(in the rows, 128 means zero)
Families of rows that turns and mirrors carry onto each other, the same ones carrying the whole set onto itself: the rest of each named row's family, in list order:
4 families of 8 rows:
tun: [173  94 144 162 116 130 122 128 131 100 136 114]
Lun: [151 102 142 146 144 118 101 121 144  95 157 131]
gaz: [135  97 147 145 112 139 101 124 112 104 153 142]
siki: [129  95 140 151 142 112  92 145 116 107 128 112]
razep: [150 116 131 135 142 143 140 139 147 136 146 134]
luk: [175 107 156 149 102 142 120 135 124 116 148 115]
Fugo: [129 117 151 132 117 135 121 124 107 116 139 151]
Bazog: [133 110 147 155 109 143 107 130  98 115 150 142]
nizet: [143  99 149 155 130 114  94 120 116  93 128 112]
forel: [142 100 155 126 148 131 116 109 132 114 144 136]
Tovor: [145 123 150 139  99 130 128 128 120 105 141 142]
pev: [150 132 142 151 149 128 123 146 145 136 127  95]
Sarol: [145 142 141 140 129 156 126 121 133 132 152 136]
Nedi: [112 137 144 134 146 137 103 141 124 139 144 123]
Nivo: [141 108 140 157 161 135  98 142 136 136 139  96]
mem: [139 103 158 132 162 131 106 116 140 114 138 124]
pomat: [154 112 148 129 145 121 118 118 155 112 154 129]
zevet: [134 128 146 150 117 148 125 149 110 145 124 107]
dazu: [135 114 158 161 118 123  86 130 107 105 134 102]
bal: [111 128 140 152 149 134 116 116 115 120 135 134]
Rul: [146 128 130 165  99 134 120 154 115 125 143 112]
tovev: [111 124 133 149 159 124 106 134 129 126 132 122]
gogi: [157 113 137 164 144 131 106 144 147 124 142  86]
dizu: [173 102 149 144 112 132 110 154 141 121 145 103]
Kof: [131 117 140 166 116 145 107 152 100 129 126 108]
Zavi: [177  98 142 156 121 136 127 125 144 116 140 121]
Seve: [156 135 149 145 119 155 134 125 140 135 152 126]
febel: [141  89 147 156 131 110 100 149 122 110 128 101]
Tuvo: [142 130 140 142 130 151 132 149 140 148 153 125]
putis: [143 131 134 171 113 135 110 160 122 127 137 102]
vika: [108 134 148 140 139 130  99 145 111 125 142 116]
sefot: [152 121 143 143 152 123 118 139 157 126 131  95]

Which other rows belong to the same family as pev? gaz, Sarol, mem, Rul, Zavi, febel, vika
Which other rows belong to the same family as tun? siki, Bazog, forel, Nedi, Seve, putis, sefot

Families of rows that turns and mirrors carry onto each other, the same ones carrying the whole set onto itself: the rest of each named row's family, in list order:
8 families of 4 rows:
Git: [140 128  88 103 114 132 130 109  94 114 107 126 103]
fope: [137 126  98 120 105 123 137 111 104 112  97 116 113]
misuf: [110 119 122 114 154 150 115 142 107 138 148 115 137]
Nusu: [133 146  83 120 129 132 115 144 119 136 115 123 109]
fise: [153 140  81 131 133 127 121 136 110 125 118 112 112]
fota: [141 152  87 116 130 132 121 131 118 143 114 114 110]
tubi: [131 132  94 113 102 126 141 109  99 113 111 116 105]
bopu: [109 126 120 116 156 151 112 130 102 133 146 118 147]
Guf: [108 115 113 123 151 144 110 134  97 128 154 116 144]
dum: [ 99 103 131 114 125 140 127 109  95 112 129 112 140]
gazaz: [133 140  90 113 109 123 128 114 103 108 110 124 100]
dutor: [137 153  79 119 125 128 115 132 110 128 119 119 105]
gono: [116 118 130 116 156 131 104 128 104 132 149 114 142]
zined: [144 133  98 111 122 128 134 107 108 112  95 121 106]
tese: [112 104 141 114 127 130 130 107  98 112 138 116 136]
Luku: [150 139  83 125 135 135 117 129 118 137 113 118 107]
Tor: [142 122  90 116 116 123 134 113 100 109 101 114 104]
moroz: [112 122 124 111 158 135 109 142 108 139 140 109 143]
Sev: [117 109 141 105 140 142 121 110  98 103 135 120 136]
nitep: [102 106 131 113 134 140 126 114  91 104 135 123 141]
nofe: [129 125  94 125 105 126 133 102 104 122 108 115 102]
tud: [136 132  77 110 134 132 119 144 117 136 117 118 104]
Gito: [108 117 140 121 129 133 134 105  95 114 132 112 144]
gati: [116 124 124 109 157 139 117 148 111 126 142 120 145]
Sove: [ 98 108 130 104 139 144 122 105  95 115 131 125 136]
bamir: [136 127  96 120 106 118 135 122 103 104 108 120 103]
vule: [109 123 129 116 151 143 108 129 114 142 145 119 140]
faf: [116 125 126 124 158 142 105 132  97 126 142 105 145]
kape: [110 106 140 106 141 125 119 110  93 113 138 114 138]
Kubos: [148 142  87 120 134 134 127 144 115 140 116 118 110]
mizaz: [102 103 132 108 130 127 127 119  88 110 137 109 138]
nat: [140 140  77 131 127 132 108 132 104 133 116 124 109]

Which other rows belong to the same family as Gito? nofe, tud, gati
Which other rows belong to the same family as tese? Nusu, tubi, moroz
Which other rows belong to the same family as mizaz? fota, bamir, vule
Which other rows belong to the same family as dutor? gazaz, gono, kape
Which other rows belong to the same family as Sev? Git, faf, nat
Which other rows belong to the same family as zined? fise, Guf, Sove

Families of rows that turns and mirrors carry onto each other, the same ones carrying the whole set onto itself: the rest of each named row's family, in list order:
5 families of 4 rows:
Dula: [119 151 127 155 117 106 124 146]
Lovu: [100 132 119 154 137 133 104 154]
puzu: [111 146 132 151 150 125 115 156]
Bizuv: [160 112 120 155 132 121 135 157]
kes: [144 104  92 148 122 139 129 145]
saku: [110 145 110 160 125 107 129 138]
kuvin: [109 150 120 151 142 114 135 148]
mot: [148 114  96 133 146 138 128 149]
Seru: [151 118  86 144 130 133 109 161]
paf: [114 142 130 155 142 137  99 143]
Fev: [111 151 120 136 135 134 103 143]
guva: [162 113 110 158 116 132 123 154]
Dez: [154 103 114 159 122 142 123 149]
duga: [164 120 125 151 126 142 127 157]
detev: [109 149 124 147 140 122 104 155]
nav: [114 158 124 154 131 115 129 142]
Taso: [109 145 125 165 124 126 136 138]
pupiz: [167 130 109 161 120 135 131 146]
Kise: [152 114  90 141 124 142 120 147]
nul: [144 115  87 135 127 129 131 159]

Which other rows belong to the same family as saku? paf, duga, nul
Which other rows belong to the same family as nav? guva, detev, Kise
Which other rows belong to the same family as Taso? Lovu, Bizuv, mot

Families of rows that turns and mirrors carry onto each other, the same ones carrying the whole set onto itself: the rest of each named row's family, in list order:
5 families of 5 rows:
loba: [ 74 129 122 113 155 131 139 134 132 125 140 103 139 150 127 151 124 137]
gok: [109 156 120 123 117 161 114 137 138 134 131 155 155 154 139 122 138 100]
Niruk: [ 90 148 123 142 132 146 152 145 124 105 134 130 143 151 140 133 142 118]
Zon: [ 75 143 125 128 132 153 139 148 136 120 125 132 134 163 134 147 140 147]
rap: [ 94 127 134 106 165 120 119 135 147 140 118  94 154 137 132 140 108 136]
buf: [114 135 134 121 159 118 124 136 139 128 114  94 167 127 138 122 111 106]
zufu: [122 154 131 117 130 143 109 130 154 145 125 154 167 132 146 108 126 110]
gid: [122 127 116 113 165 141 100 146 144 148  97 115 140 132 132 148 117 115]
Zomep: [ 79 144 124 113 121 142 125 126 129 120 158 133 132 150 136 145 121 122]
zatu: [106 140 143 116 150 134 106 146 161 147  90 115 160 141 142 129 114 147]
nuba: [ 96 131 113 122 160 140 138 133 133 123 135 146 115 131 135 148 136 132]
Nufoz: [113 138 104 117 140 138 134 137 139 144 164 117 172 131 128 133 122 102]
Niz: [ 93 133 123 102 136 132 109 128 133 136 150 100 149 142 130 149 102 109]
bigup: [124 148 140 134 140 136 116 152 150 133  90 118 172 136 148 116 121 119]
vep: [ 95 156 131 127 106 151 126 142 149 129 139 157 141 145 147 136 127 144]
Vona: [ 95 150 138 129 129 155 119 155 153 134  94 138 148 157 143 135 134 154]
Fur: [119 153 132 124 112 146 111 154 166 151 119 137 165 134 148 134 112 146]
fil: [127 136 113 131 148 153 114 163 155 149  95 135 144 134 138 149 131 136]
lofi: [117 138 127 108 130 133 100 145 156 155 126 101 170 132 137 141  97 123]
gifup: [125 142 121 114 143 129 121 129 155 150 146 130 177 119 138 115 116 111]
kabus: [102 148 103 123 123 159 128 140 129 134 155 132 159 154 127 137 136  96]
zamo: [103 124 117 108 173 131 114 126 132 130 122 121 122 131 130 148 121 112]
Riz: [ 93 134 124 127 154 123 145 133 122 111 141 102 150 137 134 132 124 106]
lef: [111 139 110 137 145 154 137 155 147 133 119 153 128 133 139 150 142 146]
rud: [108 156 133 147 123 151 134 159 142 117 102 140 157 150 148 122 140 127]

Which other rows belong to the same family as Niruk? buf, bigup, Riz, rud
Which other rows belong to the same family as Zomep? Niz, vep, Fur, lofi
Which other rows belong to the same family as gifup? gok, zufu, Nufoz, kabus
Which other rows belong to the same family as nuba? gid, fil, zamo, lef

